(in the rows, 128 means zero)
Each path below is one point turned by a fixed rotation once a step. After each direction that follows a path, write how fast that rotation turns it, in deg/step (0 if it stays still).
Each turn is a multiple of 5 degrees from 10 to 175, or 0.
Each row of a path follows its step; steps can be skipped.
Rotation 1:
step 1: [127 132 136 125 133 118 125 120 127 118 116 128 131 129 125 122 122 133
 124 127 132 125 141 135 133 132 128 126 129 133 121 135 122 131 129 112
 130 118 130 139 122 143 133 140 132 128 132 123 128 127 128 136 122 130
 129 130 135 131 113 118 122 121 135 130 138 133 125 122 127 117]
step 4: [133 128 139 125 123 119 142 124 135 123 128 138 131 132 128 115 128 126
 133 125 127 139 126 134 129 117 136 125 130 136 118 125 129 125 138 127
 130 117 131 132 128 126 137 137 134 130 123 134 122 117 125 137 127 136
 137 129 133 122 108 131 129 121 133 127 127 124 125 124 126 120]
step 5: [130 134 120 124 127 134 134 120 121 119 117 131 140 139 123 133 128 128
 126 131 131 127 132 130 137 127 123 128 129 127 119 122 140 121 135 126
 139 128 127 135 134 132 133 118 125 124 128 131 133 121 124 139 133 131
 130 128 130 130 122 118 122 111 138 119 131 130 142 134 123 114]
step 9: [131 129 125 120 127 128 126 117 120 122 128 136 122 138 130 122 125 130
 127 130 123 125 123 122 114 132 124 130 126 133 113 126 139 136 134 119
 139 121 120 138 129 144 138 128 125 136 124 134 133 141 125 126 132 130
 133 127 136 121 114 130 127 117 134 127 133 128 124 128 126 128]
step 10: [125 127 131 124 131 137 130 123 126 132 116 129 127 135 124 123 114 131
 132 126 134 126 130 132 117 126 131 127 114 117 118 130 124 120 135 115
 126 119 131 130 133 129 142 123 137 120 131 126 119 126 118 131 115 128
 129 123 127 126 121 132 117 119 116 124 133 134 138 127 128 125]
step 11: [123 127 127 127 130 135 140 126 131 128 129 141 125 128 131 125 133 127
 142 114 120 123 124 130 130 117 118 128 123 124 126 122 132 131 126 123
 121 117 123 136 133 133 133 125 130 117 135 133 137 117 123 128 138 128
 126 137 138 118 129 133 125 120 123 125 115 127 144 132 127 127]
step 13: [128 132 133 131 128 130 140 126 124 116 116 125 127 121 125 116 129 135
 131 125 134 133 138 127 124 130 122 122 122 126 127 126 124 125 133 107
 140 123 136 144 131 135 141 128 129 127 126 117 134 129 121 127 129 135
 137 133 121 127 119 127 132 122 140 127 130 133 133 131 125 122]
step 18: [123 122 131 132 128 124 133 119 130 121 132 129 130 123 120 126 117 139
 137 131 129 130 133 127 121 137 121 122 128 122 123 141 127 126 131 113
 129 118 127 122 125 132 140 131 132 132 131 133 126 123 123 134 130 124
 130 132 147 114 117 124 128 125 119 135 136 118 134 134 123 123]
Speeds:
[129 129 124 127 128 126 130 127 124 128 126 125 126 129 128 129 127 130
 126 129 127 127 128 129 129 129 125 128 127 131 128 127 128 127 130 127
 130 130 127 129 129 128 127 129 125 130 126 125 129 129 127 127 126 128
 126 128 126 127 125 128 127 126 127 128 128 130 126 129 127 127]	95
[128 127 127 128 126 128 126 129 129 126 129 127 128 128 127 127 128 128
 130 129 129 128 128 130 132 130 126 130 127 129 125 127 128 127 127 129
 125 125 129 129 128 129 125 129 126 128 128 130 127 127 129 132 130 126
 126 130 128 128 126 130 126 128 129 129 125 128 125 128 126 127]	100
[129 125 126 129 130 127 129 128 129 127 128 126 130 129 130 129 130 129
 129 127 132 126 132 128 130 128 126 128 132 126 129 129 127 129 126 127
 128 126 129 128 128 127 128 129 128 128 129 127 131 127 130 128 126 126
 129 129 127 126 127 125 132 129 127 129 128 129 130 128 125 129]	60
